Families of rows that turns and mirrors carry onto each other, the same ones carrying the whole set onto itself: the rest of each named row's family, in list order
3 families of 6 rows
mas: -.10	-.01	.01	-.01	-.05	.05	.07	-.07	.25	.08	-.08	.46	.09	.02	.04	-.32	.17	.52	-.24	-.17	.12	-.13	.26	.03	-.25	.20	.22
tad: .04	.10	-.30	.29	-.02	-.13	.08	-.12	.19	.51	.57	-.02	-.01	-.11	.08	-.05	.14	.57	-.13	-.06	.22	-.01	-.28	.27	.22	-.07	.25
Bagu: .01	.14	-.49	.05	.23	-.02	-.13	-.25	-.08	.38	-.10	.20	.15	-.09	-.15	-.18	.10	.23	-.11	-.16	.21	-.28	.16	.02	-.12	.23	.25
zoda: -.18	-.12	-.24	.38	.05	.10	.04	-.09	.00	.24	.32	.22	-.14	-.33	.21	-.05	-.13	.04	-.12	-.06	.13	-.02	-.37	.27	.46	.07	.23
bori: -.17	-.04	-.14	.23	-.20	-.07	.08	.02	.22	.45	.42	.31	-.30	-.16	.38	-.16	.14	.22	-.13	.04	-.08	.07	-.29	.03	.23	-.01	-.01
rud: -.02	-.10	-.21	.35	-.10	-.03	.11	-.18	.00	.48	.39	-.04	.06	-.38	-.01	.03	-.03	.18	.06	-.18	.01	.08	-.23	.19	.41	.16	.13
segit: -.35	-.04	-.18	.14	.24	.11	.11	-.23	-.02	.12	-.30	.31	-.16	-.28	.20	-.05	.12	.08	-.33	-.13	.10	-.15	.08	.04	-.02	.24	.07
zas: -.20	-.13	.03	.00	.02	.02	.27	-.19	.05	-.01	-.19	.27	-.13	-.33	-.18	-.06	.24	.20	-.18	-.04	.18	-.13	.17	.02	-.09	.34	.24
pofun: .03	.07	-.37	-.03	.16	-.04	-.05	-.16	-.03	.18	-.06	.25	.08	-.12	-.27	-.18	.14	.32	-.07	-.07	.31	-.31	.17	.05	-.15	.28	.41
Gat: -.20	-.05	-.11	.11	.08	.00	.16	-.35	.03	.37	-.20	.03	.05	-.32	-.04	.04	.24	.21	-.15	-.25	-.01	-.06	.23	-.05	-.10	.37	.04
kupo: -.07	.11	-.35	.29	.09	-.07	.06	-.04	.17	.39	.53	.16	-.15	-.10	.23	-.11	.06	.49	-.26	.00	.31	-.06	-.37	.34	.26	-.12	.29
zifo: -.23	.06	-.11	.10	.08	.12	-.02	-.11	.21	.20	-.14	.49	.07	.04	.28	-.35	.10	.41	-.36	-.24	.07	-.14	.21	.03	-.20	.13	.12
tato: -.09	-.09	-.01	.17	-.34	-.10	.19	.10	.27	.30	.44	.36	-.34	-.16	.20	-.18	.17	.29	-.07	.14	-.01	.05	-.29	.03	.21	.04	.11
zak: .04	.05	-.21	.22	-.05	-.10	.14	.01	.23	.28	.57	.15	-.13	-.13	.00	-.12	.13	.59	-.14	.09	.35	-.06	-.32	.33	.19	-.08	.39
Fod: -.11	.07	-.08	.07	-.02	.06	.01	-.17	.24	.32	-.08	.31	.18	.03	.12	-.30	.19	.50	-.22	-.31	.00	-.07	.31	-.01	-.25	.20	.08
rikig: -.08	.10	-.46	.05	.29	.00	-.13	-.16	-.10	.19	-.13	.34	.01	-.08	-.07	-.25	.05	.21	-.19	-.06	.31	-.35	.11	.06	-.11	.20	.33
pulof: -.04	-.06	-.05	.20	-.36	-.13	.15	-.01	.27	.51	.45	.17	-.21	-.19	.19	-.12	.20	.34	-.01	.04	-.11	.11	-.23	-.02	.18	.07	.03
dapi: .01	-.20	-.06	.23	-.21	.01	.22	-.03	.08	.12	.39	.20	-.10	-.38	-.16	-.03	.00	.22	.05	.07	.19	-.01	-.29	.29	.37	.17	.36

Which other rows belong to the same family as bori? Bagu, pofun, tato, rikig, pulof
Which other rows belong to the same family as rud? zoda, segit, zas, Gat, dapi

Families of rows that turns and mirrors carry onto each other, the same ones carrying the whole set onto itself: the rest of each named row's family, in list order
4 families of 4 rows
von: .07	.00	.02	-.07	-.01	-.40	-.10	-.09	.34	-.12	-.23	.04	-.09	.27
Ran: .21	.17	.05	-.06	-.22	-.26	-.27	.08	.03	.07	-.12	.19	-.32	-.09
pafar: .16	.04	-.16	.04	-.25	-.34	-.21	-.10	.10	.03	-.26	.11	-.27	.13
kun: .14	.05	.19	.04	.09	-.30	-.09	-.28	.35	-.01	-.05	.17	.11	.13
Vido: -.11	-.09	.14	-.05	-.19	.02	.18	-.11	-.20	-.08	.09	.19	.31	-.03
paven: .01	.08	.22	.06	.09	-.36	-.10	-.08	.38	-.02	-.11	.21	.05	.14
Kez: .09	-.09	.10	-.10	.12	-.32	-.20	-.01	.29	-.04	-.21	.19	.09	.23
Nimi: .00	.29	-.25	-.11	-.02	.14	.28	.09	.02	-.21	.00	.03	-.01	-.15
gabi: -.09	.34	-.26	.02	-.13	.20	-.12	.07	-.01	-.32	.10	.05	.03	-.08
mev: .35	.21	-.03	-.17	-.25	-.19	-.26	-.08	.09	.08	-.11	.14	-.24	-.10
Biz: -.08	-.02	.16	.07	-.15	.01	.14	-.06	-.21	-.18	.16	.11	.26	.17
Rosiv: .14	-.07	-.09	.00	-.14	-.14	-.35	.02	.09	.11	-.21	.17	-.33	-.02
lovoz: .00	.05	-.03	.03	-.06	.27	.18	-.07	-.21	.06	-.01	.15	.30	.08
lilo: .02	.22	-.17	-.15	.03	.37	.09	.10	.03	-.14	.03	.00	.14	-.03
zeze: -.16	.09	.02	.05	-.23	.10	.35	-.09	-.09	.05	-.06	.12	.25	.05
mita: -.09	.25	-.26	-.09	-.04	.19	-.01	.05	.07	-.29	.09	.09	.07	-.26

Which other rows belong to the same family as gabi? kun, mev, Biz
Which other rows belong to the same family as Nimi? Kez, Rosiv, zeze

